Each path below is one point turned by a fixed rotation once a step. After each direction that follows a path, write how fast that rotation turns it, in degrees a step (0 if it stays still).
Each turn is a multiple of 5 degrees from 10 to 175, or 0.
Each row of a path follows its step; steps can be skipped.
Path 1:
step 1: [-23 34 34 -145 -128 52 -182 58 -75 -25 -83 65 58 36 -51 -48 -133 -49 -45 -91 19 31 85 116 -212 157 -82 -60 191 -15 85 -135 101 209 45 149 -220 152 62 -25 -125 -134 244 -124 6 -141 -282 -98 -140 189 155]
step 3: [120 159 85 178 -175 26 42 167 198 -79 -32 -75 96 -23 -82 -169 -87 91 -235 20 -15 -6 212 64 -8 187 -40 -73 160 -45 -18 -191 -120 -48 -47 -143 -238 141 -99 82 73 32 83 -113 -115 -129 -16 183 -84 99 -210]
step 4: [101 -118 39 24 -61 178 -85 -9 133 -17 -121 -60 -50 -84 -120 -162 20 117 -100 -18 -66 28 66 59 -192 -74 -115 -51 84 26 177 -80 -14 -156 -67 -85 -177 61 168 16 -147 27 53 -33 -190 -380 -48 253 -158 199 -175]
step 6: [-10 66 -58 76 -238 300 -177 96 42 107 98 4 193 -112 -93 19 -203 7 174 126 73 -39 153 -100 10 33 163 55 -61 62 84 -51 -181 -100 -33 46 -225 39 14 -32 10 93 91 -197 -75 -57 56 -173 -258 186 -42]
step 11: [66 97 86 66 -108 -48 -193 45 -168 -118 76 -14 119 -129 -105 30 -60 156 -152 -49 62 216 -31 -70 -124 186 -35 38 255 -98 -32 -99 41 121 -11 -59 -273 93 -41 -129 9 37 295 -86 -248 -114 -164 -122 -31 30 -57]
step 13: [-34 3 -29 84 -39 3 -1 23 226 -55 -199 -171 185 -51 -46 85 -28 136 -223 51 186 40 281 122 -130 17 -145 76 57 26 267 -151 -221 -41 51 88 -90 -80 -28 154 20 -35 87 -87 -163 -129 -126 94 -40 119 -187]
step 14: [110 -27 -62 167 -13 165 -88 154 166 -3 -22 -184 149 -61 -71 42 21 123 -56 -15 129 23 141 -87 -293 -16 -157 -78 164 146 280 15 35 -57 -50 11 -159 165 -102 -43 -42 -56 74 -23 13 -147 40 -12 -334 204 10]
step 15: [-24 -117 -78 105 -370 123 -239 -140 70 -55 -115 -224 24 -112 -113 -88 19 88 -5 -16 22 16 48 -130 12 -50 102 -29 48 85 112 32 -107 -154 -15 22 -54 113 -72 -173 37 19 -163 -28 24 -22 -4 78 -386 231 -38]
step 16: [13 76 -63 27 -310 103 -393 155 154 -45 -43 -20 -68 -49 -58 53 -197 92 -85 26 55 -23 41 26 92 4 147 120 96 112 -1 -106 -98 -200 -31 48 -109 -6 -67 33 -96 137 -76 17 -227 128 14 -88 -178 87 -231]
step 17: [163 3 30 -137 -81 231 -265 169 67 -54 -27 99 -236 6 -92 -47 -106 47 185 -13 25 -105 -77 -56 -30 -118 48 182 211 -1 139 -123 42 -46 88 115 -129 97 -20 5 -67 -3 71 -17 -289 -145 -162 -198 -183 93 -12]
Speeds:
[40 -10 -36 -25 -32 -21 -1 23 32 31 27 -44 -37 48 27 -9 -15 23 -52 -65 -49 6 -6 13 -4 20 45 -36 44 0 26 4 30 -14 -10 -58 28 30 -78 -25 -10 44 -52 19 58 -3 -1 74 -7 18 -21] -> 60
[-10 14 -37 43 14 -27 -1 -4 45 38 13 -11 23 51 -52 -64 48 15 -3 -13 -3 -29 -31 -44 27 26 14 -24 -34 -25 -28 34 -76 11 90 -34 0 37 18 -67 44 6 -9 -6 5 -1 -17 -68 -4 14 -14] -> 115
[14 -21 -71 -66 23 -35 43 -16 58 26 4 63 -31 12 -30 41 6 0 -24 3 -7 -10 13 68 -61 -41 11 40 -26 -20 74 -4 21 32 29 -7 4 22 40 42 -3 -35 -37 -22 -13 -19 -17 -49 -30 -4 -30] -> 85
[-6 -40 38 -22 -31 1 -12 25 -43 57 -16 5 17 52 -58 19 -16 2 19 -11 -16 -111 -11 5 -27 -16 -17 51 0 36 11 -58 12 -41 -27 2 27 -16 -19 -64 11 3 -40 11 -32 77 27 -34 -8 11 29] -> 40
[-42 -10 40 28 70 2 -8 63 -23 -10 -64 26 -27 78 67 9 -3 42 3 21 7 21 -23 5 -26 -5 -30 31 -32 -14 6 23 76 -21 31 -37 -7 6 -4 -48 -5 18 42 22 -10 -46 -36 -1 -52 40 -19] -> 110
Path 2:
step 0: [45 -105 -78 30 -58 -156 -164 -15 -147 -175 70 42 157 -208 155 164 41 -393 -17 -40 26 19 -76 34 -69 -109 -82 -54 190 85 -9 -112 108 127 -112 102 49 13 35 -242 28 101 25 -88 -23 27 -72 -5 -81 -23 139]
step 1: [-182 194 -154 101 -117 -61 -19 113 -76 40 22 -100 233 113 178 -95 -177 124 -30 -108 -154 37 -179 97 -99 63 -56 -99 -34 -92 66 20 -190 164 128 -88 -77 144 207 19 127 -94 41 83 62 -14 113 -138 97 84 52]
step 3: [34 -172 82 35 -222 -111 -78 -146 -22 162 -185 77 101 77 150 239 -50 106 97 122 83 -20 -13 -254 20 -30 -2 126 42 19 75 58 62 214 132 -55 -52 48 -189 -105 57 -7 64 116 115 -134 -36 -1 -148 -110 -188]
step 4: [-93 -60 93 -143 -222 -79 4 -6 -22 -36 153 -121 80 -18 22 30 -10 -261 188 -29 -76 -36 103 -5 -137 -178 129 -87 136 -65 75 75 18 94 -145 -214 101 4 49 193 -165 99 -97 114 17 -49 142 107 126 131 184]
step 5: [-237 10 -46 -169 132 -29 -285 3 -64 45 -98 -90 208 -184 117 -144 -36 67 -92 41 109 162 -89 87 -183 104 -62 129 -139 133 -141 9 -37 33 -43 -67 6 105 -128 -109 61 40 -88 -64 39 47 -19 -64 -19 -69 253]
step 6: [177 109 -117 42 13 -73 48 -78 -37 104 -28 161 95 236 134 -27 -133 62 -21 116 -209 55 -167 -71 -179 100 119 -101 112 60 110 111 48 -311 -106 42 106 159 77 1 -61 -188 -48 -22 166 -39 92 41 -96 10 -33]
step 7: [-70 -132 -304 -5 -220 203 -115 30 -54 67 37 -96 -204 -53 90 77 6 -37 190 51 28 48 -40 -133 162 40 28 74 -151 51 194 -57 297 -29 53 -208 2 87 21 -69 -61 162 88 -104 7 9 -15 55 -39 52 -85]
step 9: [-76 251 -80 68 -84 -95 -270 -116 -27 160 73 -166 120 22 61 58 -35 -34 19 -111 27 14 -146 9 58 -97 103 -112 103 141 -191 64 -162 62 0 -192 -72 -19 304 104 37 -55 -63 -200 33 -42 56 -96 115 -13 112]
step 13: [-122 -2 57 -195 35 -134 -49 -25 -87 17 40 -62 182 -5 79 -163 -22 -8 -73 -287 -63 -21 4 195 -189 -46 -193 -90 -79 89 126 -22 -24 -80 -105 -209 -12 261 26 8 139 48 -69 -177 -64 -3 -76 -208 -79 -13 104]
step 14: [70 199 -106 88 -64 33 -75 -50 -58 192 49 73 -4 -140 98 1 -70 63 -79 96 -55 38 -134 -95 -84 92 34 258 133 -123 -39 57 -97 -254 48 125 -53 246 215 -120 -15 -88 139 -106 21 -134 95 173 -69 -106 110]
Speeds:
[-42 37 66 6 -56 -10 24 -2 -22 19 -73 -51 -30 4 -30 54 11 29 2 2 36 -28 -17 -61 33 -56 -19 30 27 10 4 40 -34 42 3 36 -25 -29 10 74 14 -19 11 -34 7 -4 14 -3 64 -45 1] -> 55
[-27 -48 32 -23 3 13 -61 21 -15 -61 -25 -14 -25 -24 30 -45 -36 40 -43 -17 13 15 82 50 61 16 -25 -1 19 18 14 5 50 -37 15 45 13 65 -27 69 1 52 1 -10 -23 -29 12 -8 26 -8 10] -> 130
[-20 11 -3 33 -27 -30 14 -27 26 -7 28 48 34 28 30 61 29 5 14 -9 5 65 21 28 4 54 59 14 37 -5 -11 32 3 19 30 16 27 23 45 13 9 38 -46 -25 -24 62 83 -6 37 -13 -85] -> 130
[9 -22 13 -62 12 -3 -35 -3 37 30 -3 10 23 44 -12 -37 13 48 32 -69 40 6 -64 4 -33 87 -47 -39 3 15 -30 -24 5 15 -35 44 -19 -1 44 19 -16 -41 63 -29 -23 -18 42 56 23 -2 7] -> 90
[4 14 8 31 45 -13 28 41 29 74 4 -18 21 -12 46 62 10 -29 45 -7 9 5 -1 12 32 7 20 -34 2 11 34 -60 43 -17 3 -19 -16 15 -99 49 44 -9 8 12 -31 -18 -35 87 37 -9 -27] -> 85
[-51 -29 16 14 -22 -37 27 9 30 33 42 9 2 -18 -26 3 33 -39 -79 -31 -48 35 5 20 47 -13 -55 5 28 -77 29 -52 -35 44 32 56 -10 44 -16 -23 -48 -65 13 -15 -9 -5 -2 -3 -35 -12 3] -> 20
